In the rows, 128 means zero.
Each row of X is roughly a mix of the hidden directions of one of 3 groups.
X (109 x 10):
[[147 146 155 107 152 159 165 113 168 129]
 [149 146 129  86  95 150 150 100  97 140]
 [150 151 119 153 142 112 122 128  90  74]
 [114 122 153  87 107 167 139 101 156 146]
 [122 144 132 148 177 157 164 143 159 136]
 [129  82 142 128 125 165  98 141 166 145]
 [105 119  90 160 154 106  92 155 121 115]
 [116 110 128 155 169 157 125 156 167 148]
 [160 135  64 117 120 139 101 138 138 119]
 [152 163 116 170 153 120 162 152 114 116]
 [136 118  90 127 119 177 107 158 159 139]
 [126 175 137 150  96  84 119 113 106 132]
 [159 129 131 122  73 147  90 145 131 149]
 [103 107  93  79 146 119 124 117 135 164]
 [126 139 157 100  91  95 121  82 125 121]
 [129 158  83 110 133  87 109 140 125  96]
 [ 96  89 155 104 129 161 136 120 165 138]
 [104  75 101 136 151 144 112 154 147 143]
 [137 155 141 116  88 113 104  79 140 108]
 [ 79 119 104 104 101 146 133 121 115 168]
 [164 164 100 142 131  91 101 120 101 125]
 [ 85 111 170 121 105 128  90 144 146 125]
 [135 106 129 162 122 107  82 143 105  90]
 [148 138  72 125 155 151 116 166 134 134]
 [124 128  90 161 179 151 123 155 130 136]
 [152 136  72 112 115 106  90 130 148 124]
 [ 98 129 145 146 117 124 193 104 123 136]
 [108  91 143 124 135 142 187 126 130 156]
 [127  95  97 168 155 147 126 163 149 120]
 [139 164 161 109 120 139 156 102 165 153]
 [152 109 158 159 120 117 171 134 159 102]
 [114 170 138 129  89  90 159 123 109 116]
 [120 120 124  70 121  94 126  93 149 134]
 [140 158 133 119 112 113  83 102 140  83]
 [112 155 164 142 114  74 120 110 123 106]
 [154 167  96 142 164 108 116 139 104 104]
 [121 151 121  91 115  90 102  84 111 124]
 [100 142 108  94 153  93 128 106 144 165]
 [142 147  79 123 172 142 127 132 136 163]
 [103 143 103  81 145 142 145 100 137 163]
 [135  97 103 126 181 148 102 109 151 119]
 [143 125  98 155 166 148 145 172 109 144]
 [142 122 130 144 124 184 164 151 131 160]
 [148 134 135 110 164 116 188 113 106 131]
 [ 98 111 188 145 116 108 142 102 126 122]
 [110 130 168 107 107  90 116  84 136 114]
 [158 164  79 124 147 113 147 130 101 143]
 [154 153 143 122  81 114 106  99 101 107]
 [117 144 167 110  95 109 143  98  97 154]
 [104 131 108 151 185 104 115 131 121  98]
 [105 109 123 162 160 158 140 164 110 155]
 [145  94 156 108  95 156  96 133 142 156]
 [136 165 139 100  89 106 104  93 108 127]
 [168 131 104 157 166 107 112 150 116 102]
 [151 138 122 101  81  83 134 105 131 145]
 [128 136 170 112  95  97 130  85 135 107]
 [144 132  79 160 173 125 135 145 108 127]
 [110 105  95 126 117 126  72 102 139 106]
 [113 158 129 146  99 124 189 139 110 137]
 [132 116 110 168 182 119 123 163 134 117]
 [109 125 107 166 158 131  79 154 138 112]
 [141 140  80 166 163 109 133 138 101 122]
 [ 90 104 150 112  83 134 103 115 142 153]
 [114  71 138 149 148 127 108 162 147 115]
 [145 147  92 164 135  94 143 141  87 131]
 [ 90  81 113 120 169 135 118 129 155 126]
 [131 149  80 166 158 132 125 154 106 140]
 [ 96  95 156 119 134 158 132 134 173 149]
 [174 142 104 138 183 129 136 142 144 131]
 [152 111 151 144 136 167 131 137 124  72]
 [124 148  95 160 174 123 160 146 109 117]
 [128 126  83 151 148 145  81 149 139 108]
 [ 91 144 162 114  98  93 114  95 136 136]
 [128 109 125 111 136 115 110 104 176  79]
 [159 104  82 138 142 165 128 159 110 129]
 [ 64 118 129 101 128 147 158 115 115 121]
 [162 108 127 125  98 153  86  94 145 142]
 [165 171 102 162 153 121 145 145 119 137]
 [ 90 115 168 122 121  76 130 129 107 125]
 [167 132  74  96 125 136 146 145 137 146]
 [117 122 127 154 191 123 143 158 104 126]
 [ 97 103 132 130 108 109  66 135 143 120]
 [168 122 105  84 101 131 154 105 146 118]
 [129 126 110 142 159 148 192 143 118 143]
 [142 107 151 106 109 177 152 112 153 153]
 [ 98 122 155  77 129 108 139  93 123 151]
 [166 156  96 113 163 109 152 130 137 156]
 [142 151 130 139 102 117 148 147  90 179]
 [133 150 120 178 156 166 148 154 126 119]
 [124  86 109 131 165 170 148 141 146 149]
 [103  98 100 119 167 156 101 127 151 104]
 [ 94 123 192 122 114 139 136 105 143 125]
 [ 73  99 142 113  88 143 114 117 117 128]
 [ 94 126 156  98 134 118 105  98 160  96]
 [122 134 136 159 167 173 148 165 125 136]
 [119 134 159 182 159 131 136 165 130 118]
 [135 139 169 136 163 151 173 150 134 113]
 [154 132  81 103 172 114 110 134 130 107]
 [155 117  63 115 148 121 103 142 133 125]
 [ 98 122 131  98 121 102  85  86 139 114]
 [135 155 107 126 108 105  68 113 132 106]
 [103 125 177  95 139 127 109 101 151 103]
 [151 129  98 144 150 103 118 162 174 110]
 [147 140 103 164 182 127 142 159 132 126]
 [136 101  88 123 182 154 131 149 130 124]
 [142 166 143 115 147 133 165 160 105 163]
 [148 158  93 162 155 107 125 150  94 118]
 [139 164  93 140 125 102  87 112 127  95]
 [109 106 141 101  97 150 135  78 101 134]]

One row of each group comes first, with its name. Which group is each row after those in?
[122 136 138 169 182 124 134 147 138  94]	<2>
[117 132 159  90  98 119  88 108 153 110]	<75>
[164 133  99 118 135 144 117 129 164  78]	<83>

[136  94  82 105 118 123  87 148 147 136]	<75>
[168 171 123 153  88 121 113 136 109 119]	<83>
[173 142  94  97 151 118  94 124 130 109]	<75>
[110 103 140 112 152 174 166 129 157 139]	<75>
[157 110  82  86 114 115 144 120 156 136]	<83>
[150 133  81 136 159 157 124 169 140 124]	<83>
[149 170 122 135 150  96 172 128 110 109]	<2>
[141 119  61  99 126 142 105 130 132 139]	<83>
[137 171 113 156 136 101  92 164 121 140]	<83>
